[[ 45  18 -30]
 [ 13   4 -13]
 [-48  -4  -6]
 [-50  -5  -7]]
=>
[[-30 -13  -6  -7]
 [ 18   4  -4  -5]
 [ 45  13 -48 -50]]

[[  8  -1   5  22   6  -8  -3   0   2  -6 -11   3  -6  17   9   8]
 [  4   2   6 -15   3   0   0  -2   1   0  -4  -2   1   5  -6  -5]
 [-19  -3  -7   1  -9   9   3   3  -2   9   6  -6   5 -27   0  -1]
 [ 15   6  10 -41   8  -1   0  -5   0  -2  -2  -1   2  16 -17 -13]
 [  3   2 -20 -25 -11   6   4  -1  -7  -1  40   8   8 -12  -9  -7]]
=>
[[  8  -5  -1 -13  -7]
 [  9  -6   0 -17  -9]
 [ 17   5 -27  16 -12]
 [ -6   1   5   2   8]
 [  3  -2  -6  -1   8]
 [-11  -4   6  -2  40]
 [ -6   0   9  -2  -1]
 [  2   1  -2   0  -7]
 [  0  -2   3  -5  -1]
 [ -3   0   3   0   4]
 [ -8   0   9  -1   6]
 [  6   3  -9   8 -11]
 [ 22 -15   1 -41 -25]
 [  5   6  -7  10 -20]
 [ -1   2  -3   6   2]
 [  8   4 -19  15   3]]

[[ 15 -41  10  -2 -32 -11  -5   4  30 -12]
 [ 54   0  11  -6 -21  -3  -8 -24   3 -34]
 [-21 -32  20   8 -12  30  15  -1  29  -1]
 [ 24  31 -28  -5  17 -39 -18  -8 -23   9]
 [-14  -7 -39  -5  12 -33  -2  31   6  21]]
=>
[[-12 -34  -1   9  21]
 [ 30   3  29 -23   6]
 [  4 -24  -1  -8  31]
 [ -5  -8  15 -18  -2]
 [-11  -3  30 -39 -33]
 [-32 -21 -12  17  12]
 [ -2  -6   8  -5  -5]
 [ 10  11  20 -28 -39]
 [-41   0 -32  31  -7]
 [ 15  54 -21  24 -14]]

[[  5   2   4   4 -44   1   6]
 [ 11  14   3  -6 -15   0  -2]
 [-12  13   2  17  -1  13  -8]]
=>
[[  6  -2  -8]
 [  1   0  13]
 [-44 -15  -1]
 [  4  -6  17]
 [  4   3   2]
 [  2  14  13]
 [  5  11 -12]]

[[  7  -2   4   2  -2  -4   5]
 [-30  20 -21   1   3 -14  -1]
 [ -8  -7  11   1  15  22  -4]
 [  1   8 -14   2 -10 -14   6]
 [  5  -8  17  -7   8  16 -11]
 [  8   5  -8   7 -10  -7  -2]
 [-27  35 -29  30 -13 -54   7]
 [ 20  -1  25   9   1   4 -16]
 [-17  11  -1   8   7  -4  -7]
 [ 22   1   2  11 -16 -24   7]
 [-19  12   6  10  12   3 -15]
 [-23  10 -21   5  -1 -14   7]]
=>
[[  5  -1  -4   6 -11  -2   7 -16  -7   7 -15   7]
 [ -4 -14  22 -14  16  -7 -54   4  -4 -24   3 -14]
 [ -2   3  15 -10   8 -10 -13   1   7 -16  12  -1]
 [  2   1   1   2  -7   7  30   9   8  11  10   5]
 [  4 -21  11 -14  17  -8 -29  25  -1   2   6 -21]
 [ -2  20  -7   8  -8   5  35  -1  11   1  12  10]
 [  7 -30  -8   1   5   8 -27  20 -17  22 -19 -23]]

[[ 28  -2 -42  -5 -22 -24 -35  39]
 [-30  -6   9 -26  39   9  -4  15]
 [ 11 -11 -25   0   2 -20  -4   3]
 [ 11   6  -8  -7 -22  -4 -19  24]
 [  9  21  18  -4 -35   6 -24  46]
 [  4 -26 -36   2  40 -36  33 -14]
 [-10  14  33  -7 -12  14 -11   2]
 [  2 -18 -29   0  18 -23  16 -12]
 [  2 -14  -4   6  21 -18  19 -20]
 [ 12  20  26  -2 -33   6 -24  44]]
=>
[[ 39  15   3  24  46 -14   2 -12 -20  44]
 [-35  -4  -4 -19 -24  33 -11  16  19 -24]
 [-24   9 -20  -4   6 -36  14 -23 -18   6]
 [-22  39   2 -22 -35  40 -12  18  21 -33]
 [ -5 -26   0  -7  -4   2  -7   0   6  -2]
 [-42   9 -25  -8  18 -36  33 -29  -4  26]
 [ -2  -6 -11   6  21 -26  14 -18 -14  20]
 [ 28 -30  11  11   9   4 -10   2   2  12]]
---
[[ 32   3 -19   2  56]
 [ 16   8  37 -19 -29]
 [  4 -10  20 -29  -5]
 [ 27   3   5 -25 -26]
 [ 36  -6   4 -42 -21]]
=>
[[  3 -19]
 [  8  37]]

[[-12 -12 -26]
 [-44   8   8]
 [-16 -11 -23]
 [ 31   8   1]
 [ 49 -22 -27]]
=>
[[-12 -26]
 [  8   8]]

[[  3  -7   2  18  -1]
 [ 13   5 -57  14  -3]
 [ 28  -7  15  -6  -7]
 [ 34  -1  21  14   3]]
=>
[[ -7   2]
 [  5 -57]]

[[  5  12  12]
 [-25 -22  10]
 [ 48  43 -18]
 [ 29  26 -11]
 [-19 -17   7]]
=>
[[ 12  12]
 [-22  10]]

[[ 57   9 -31  -8 -15]
 [ 29  46 -47  24 -10]]
=>
[[  9 -31]
 [ 46 -47]]

[[-14  16  13]
 [-54  32 -33]]
=>
[[ 16  13]
 [ 32 -33]]
